rotation ticks, each row followed by its count of ticks:
The counts run from 0 to 323.
[157 117 114  89 161 130 127 138 143 140 158 179  92 132 141 149 103 167
 153 145  90 120 107 165  67 122 155 101 157 160 122 137  92 146 105 166
 136 156 138 172  89 117 104 128 105 162 108 109 103 112 131 123 166  91
 135 109  91 118  88  76 107 171 112 143 146 140 112  83 125  99 134 165
 106 107 116 144 125 129 170] => 228
[115 145  76  93 128 118  86  63 130 117 163 154 105 154 119  84 118 105
 164  79 113 134 125 104 187 118 128  89 112 151 123 175 155 155 142 104
 113 126 116 134 126 109 121 143 134 137 187 101 112 168 194 118  79 174
 112 107  96 117 105 106 116 136 156 128  98 146 137 114 121 142 136 145
 123 119 131 121 105 111 109] => 134
[137 126 152 133 125 179 185 149 132 113 152 129 141 180 136 122 115 178
 121 115 155  88  96 149 120 193 156 146  94 132 125 153 122  85  99 199
 100 188 106 134 124 136 132 131 100 161 120 141 100 117 128 150 126  92
 115 130  96 130  71 125 115 121 115 143 109 127 112 113 161 132 116 161
 119 122 122 108  91 138 176] => 88
[126 122 115 136 193 118 140 167 154 155 116 121  78  86 101 156 150 158
 133 126 113 142 160 126 112 135 108 142 191 128  89 156  65 160 110 126
 153 107 146 172  95 148 114 127 141  84 113 104 159 111 103 101 137 100
 128 141 175 138 157 122 135 169 117 128 152 156 111 108  94  97 142 107
 117 135 151 138 175 126 129] => 110
[ 92 146 114 100 105 128 122  78  79 119 154 119 143 157 124 131 126 103
 146 117 169 176 133 121 156 115 105  91 150 133 137 112 151 161 131 108
  92 137 112 114 121 151 120 193  92 127 102 123 143 116 142  95 146 165
 170 104  69 160 119 124 119 111 134 172 103 123 130 121 158 100 114 147
 110 118 114 176 119  90  74] => 30
[142 127 108 120 158 126 113 137 147 146 137 137  97 125 110 107 123  76
 125 133 120 124 169 158 109  93 134 105 162 150  93 155  95 141 107  90
 181 116 133 167 101  79 132  96 156 106 172 105 123 206 135 142  98 142
 101 154 120 121 130  65 124 134 132 105 151 119 132  83  88 159 155 104
  97 138 135 112 147 113 139] => 6
[100 101  72 154 145 171 166 107 151 130 106 115  99 129 122 114 118 147
 108 100 169 121 115  85  99 109 145 131 116 155 129 113 138 103 166 150
 125  92 114 148 112 144 104 112 129 165 131  95 135 107  84 113 166 136
 109 118 137 106 114 130 156 176 139 151 137 139 115 127  57 151 141  50
 162 136 121  83 115 132  90] => 323
[105 135 151 114  94 110 110  96  67 124 161 142 130 126 138 131 134 124
 143 127 144 184 119 155 127 125 142  80 150 138 150 104 150 189 106 124
 111 141 113 116 126 145 122 187  87 129 127 144 131 136 157 108 135 147
 178 123  85 158 127 131  93  89 135 168 106 132 110 107 179  99 117 190
 140 113 116 177 112 122  88] => 26
[117  99 102 130 107 124 106 104 112  99 109 133 152 149 151 135 104  99
 163 108 144 116 118  80 155 149  93 184  73 112 123 112 143 103 164 120
 100 146 169 115 130 158 149 152 120 149 102 118 141 106 114 160 165 160
 110  95 170 107  98  97 166 127 166 114 144 173 129 121  86 165 131  82
  97 130  93 128  94 116 142] => 184
[ 94 148 114 110 113 127 120  70 111 129 114 127 145 165 123 145 120 137
 159 129 153 158  86 114 166 126 100  84 116 132 120 116 142 153 112 115
  86 153 127 126 148 153 132 198 126 109  98 130 152  96 146 100 165 124
 141  82  68 173 124 124 133 146 109 160  90 129 134 115 162  80 125 145
  96 116 152 154 100  95  84] => 34
[129 158 143 133 100 117 114 106 126 164  94 112 162 147  97 131 150 113
 104 165 127 121 116 151 144 102 118  98 125 128 102 139  99 121  77  91
 148 140 103 115 164  95 158 150 156  79 131 147 130 172 173 143 108  95
 126 125  76 175 154 118 131 105  99 137 103  60 153 112 185 115 129 149
 105 127 174 115 116 100 122] => 150
[124 120 106  98 143  88  97  96 125  99 144 194  69 109 138 103 109 143
 181  99  74 158 110 130 129 132 156  57 134 144 144 158 159 180 142 135
 127 112 143 152 147 138 106 125 130 135 191 119 112 139 165 118 113 138
 106 125 151 103 136 123  94 161 133 105 140 181 110 107 122 112 140 168
 150 122 118 142 123 145 131] => 126
[153 146  98  85 164 154 152 145 156 143 172 151 103 138 139 153 105 134
 128 140 148 114 134 143 103 103 137  92 170 172 121 143  89 127 137 131
 138 162 124 176  72 129  97 110 105 154 108  80 135 129  89 105 162 122
 136 134  80 110  83  92 120 175 124 162 149 126 112 112  95  96 127 113
 107 109 121 153 163 107 159] => 223
[141 109 107  83 172 114 105 125 134 133 153 135 106 133 113 124 127 147
 175 107  63 143 133 121 133 137 124 161 148 122  99 174  96 171  93 172
 105 113 151 170  79 117 140 151 132 121 112 112 102 108 191 115 105 130
 144  65 122 134 113  71 128 133 120 142 113 162 141 102 141 122 142 171
  86 110 122 129 127 129 141] => 238
[171 143 163 139  89 112 128 150 113 114 149 178 167 118 184 164 109 125
 138 134 139 105  95 114 168 147 158 119  86 139 155 141 134 100 137 108
 132 205 152 127 161 164 143 116 111 139 153 121 148 153 116 162 143 120
 123 148 160 102 101 151 114 119 164 120 155 143 109 145 135 107 108 136
 156 110 123 145 121 132 200] => 74
[107  95 184 164 112 151 181 156  79 102 106 106 151 145 140 136 126 148
 125 125 183 168 120 131 115 185 130 125 116  96 142 110 147 130 104 170
 108 141 142 126 153 195 140 167 108 107 115 168 158  97  96 140 162 111
 141 136 162 149 149 146 121  99 109 134 140 162 104 121 158 103 118 138
 123 148 106 144 118 144 108] => 306
[136 125 167 140  99 109  89 133 110 150 136 120 158 120 166 159 135  85
 149 161 128 107 117 144 160 128 117 186  88 127  85  90 105 144  91  94
 127 191 156 121 103 109 186 138 134 120 106 133 143 167 109 162 115 137
 121 127 103 148 123  78 146  79 164 118 106 121 124 103 132 158 151 143
  83 111 138 138 109 118 168] => 289
[142 144 133 143 133 154 172 155 140 148 153 154 103 101 142 151 127 171
  93 142 161 113 114 156  73 114 177  82 165 175 145 126  99 123 125 140
 158 153  95 150 108 136  90 102  96 159 139 106 136 137  82 116 156  94
 138 176 104 119 104 151 101 157 128 163 150 107  94 121 112  99 115 126
 177 113 138 134 140 133 149] => 217
[109  89 107 129  98 116  99  99 103  96 108 141 145 134 158 132 109 106
 158 123 137 117 120  90 130 142  98 179  83 109 144  81 147 107 179 126
 103 137 155 102 127 158 136 154 103 165  88 129 133  96 101 160 175 158
 119 101 166 103  97 106 154 122 171 120 145 169 123 121  87 164 130  94
 111 131  78 135  91 124 136] => 182
[123 147 161 136  93 116 126 120 113 151  82 109 168 133 101 128 153 113
  90 180 126 129 129 176 102  96 122  91 144 110 127 109 108 121  92 111
 157 114  94  98 167 100 150 141 135  98 115 172 124 160 150 143 115 101
 137 141  89 170 167 130 126  93  91 143 124  53 143 120 193 119 120 160
 121 133 145 126 122 109 115] => 153
[107 140 102 133  97 110  82  58 107 137 132 153 118 143 105  92 137 134
 126 109 108 126 106 141 138 123 143  94 109 144 132 150 136 137 106 110
 133 128  87  95 156  85 122 163 120 126 170 137  92 178 213 146 100 125
 121 117  85 143 108 124 111 104 141 137  97  99 141  91 156 151 125 162
 149 124 144 102  68 116 113] => 140
[119 105 196 158 118 141 171 162  81 112 108 110 160 145 145 153 126 141
 138 132 180 161 112 126 143 191 124 136 111  97 125 121 135 136  86 159
 106 161 159 135 153 191 154 173 119  90 112 163 166 110 103 138 158 105
 137 128 162 157 150 134 128  96 114 126 136 166 106 120 163  91 123 138
 109 142 125 145 120 141 123] => 304
[123 122 104 136 194 125 147 169 156 156 117 108  83  91  93 153 157 150
 123 128 124 137 169 122 114 131 100 151 197 125  85 153  66 156 116 129
 149 102 137 167  84 142 112 127 136  85 108 101 163 108  97 102 133 106
 130 139 167 139 154 120 142 164 122 136 151 148 115 112  93 104 140 102
 113 134 150 135 178 121 125] => 109
[138 141 150 100 127 116 111 135  92 134 188 127 131 124 142 125 128  71
 151 123 137 180 155 149 161  99 145  93 167 141 119 142 132 195 100  99
 130 143 139 163  90 130 151 141 122 105 157 114 139 186 145 105  89 175
 162 129  89 140 145  93 100  90 144 146 116 137 127 115 148 113 137 168
 107 114 124 169 160 115 116] => 19
[144 130 152 127 123 180 182 151 134 117 153 130 147 185 143 125 113 171
 129 116 156  89  93 140 132 192 153 138  88 139 122 161 123  86  98 194
 102 195 112 138 128 140 134 131 108 158 130 135 110 117 124 145 124  95
 112 126  96 130  68 124 117 124 116 137 111 131 111 115 161 123 117 158
 115 118 128 107  95 136 178] => 87
[142 113 164 192 118 175 193 172 125 136 121 105 142 116 124 119 146 154
  72 105 175 120 120 121 118 151 184 137 117 136 139 165 119  94 108 163
 148 122 103 138 147 141 137 102 129 123 183 137 133 162 126 147 102 107
 129 163 166 122 141 175 117 100 126 145 141 115 111 139 136 139 122 113
 194 143 139  78 124 156 129] => 204
[131 148 176 113 118 112 148 154 139 139  95 106 159 110 144 156 144 107
 137 195 116 137 110 154 135  86 117 101 138 108 111  73 126 149 117 114
 123 129 139 140 145 148 172 116 161  97  90 155 162 116  68 107 116 128
 128 129  84 159 192 132 139 127  91 138 109  93 129 156 172  89 141 158
 101 117 147 160 164 121 124] => 162
[108 109 113 159 171 151 158 165 138 152 118  94  88  92  88 129 165 178
  90 127 138 122 170 150  64 149 116 177 190 120 105 129  62 136 112 164
 146  90  98 138  81 123 101 132 102 123  85 123 127  99 101 118 135  95
 143 153 153 144 128 132 133 127 125 154 142 116 114 102 111 135 131 114
 141 137 126 116 139 131 110] => 104
[153 114 134 147 114 100 116 147 152 144  85 119 159  76 152 155 145 103
 130 152  90 111 104  83 162  76 137 170  93 118 120 106 120 121 155 104
 134 100 163 136 141 139 182  84 184 108 132 123 157 138 102 142 109 147
 113 108 169 113 187 138 166 128 144 123 134 117 139 170 105 145 153  99
 156 117 144  97 146 145 139] => 59
[ 93  95  90 166 132 173 171 110 137 121  96 124  96 126 124 114 116 168
 108 103 164 131 101  98  82 124 154 125 113 150 141 100 146 106 163 169
 117  88 113 136 123 155 100 123 118 166 131 112 132  96  82 116 171 126
 109 123 141 106 120 149 148 168 131 154 134 139 104 127  75 144 139  74
 175 142 119  84 106 145  86] => 321
[128 122  94 127 155 131 114 125 147 142 128 137  84 127 102  95 127  88
 108 128 126 119 176 161  86  93 131 107 160 146 104 145  99 128 124  95
 186 100 115 151 101  73 112  94 142 124 164 107 113 199 135 145 107 141
 101 165 129 112 126  76 126 134 135 107 156 110 128  81  82 167 151  94
 116 144 120 105 137 118 134] => 4
[152 141 147 118  88 147 155 142 101  91 167 158 171 165 164 129  98 114
 122 119 179 100 126 132 137 160 144 121 104 130 172 144 143  72 157 142
 123 194 119 116 141 151 121 123  76 175 132 130 118 143 118 164 139 139
 133 151 136  92  65 132 107 104 155 138 159 135 111 134 137 132  94 128
 141 123  81 149 116 118 181] => 79
[154 150 135 105 119 169 175 153 129 103 171 130 165 196 155 131 100 116
 134 110 181  90 119 120 173 170 134 130  96 137 130 170 130  71 132 154
 104 207 126 148 119 153 136 126 103 160 133 118 130 136 119 145 124 134
 119 130 108 107  64 115 121 124 139 137 124 137 118 139 139 121 107 128
 102 117 109 136 119 111 182] => 83
[ 89 135 119 117 104 123 120  63 106 129  91 134 138 162 119 140 120 154
 151 144 139 153  80 122 135 129 108  81 109 127 126 105 145 146 108 129
  92 137 126 109 165 149 129 198 122 110  96 147 141  84 153 111 174 104
 134  84  77 174 133 131 133 146  96 156  99 123 133 107 169  82 121 154
 102 121 147 143  88 106  87] => 36
[149 155 140 154 146 164 189 172 154 161 153 128 115 107 140 154 135 158
  98 128 177 109 106 129 134 121 175  95 147 170 116 157  99 120 111 128
 151 168 104 169 114 146 118  96 129 122 162  93 160 150  82 103 126  98
 127 169 110 124 123 164 112 154 133 162 129 111 103 138 109  93 126 107
 174 111 169 114 161 131 151] => 213
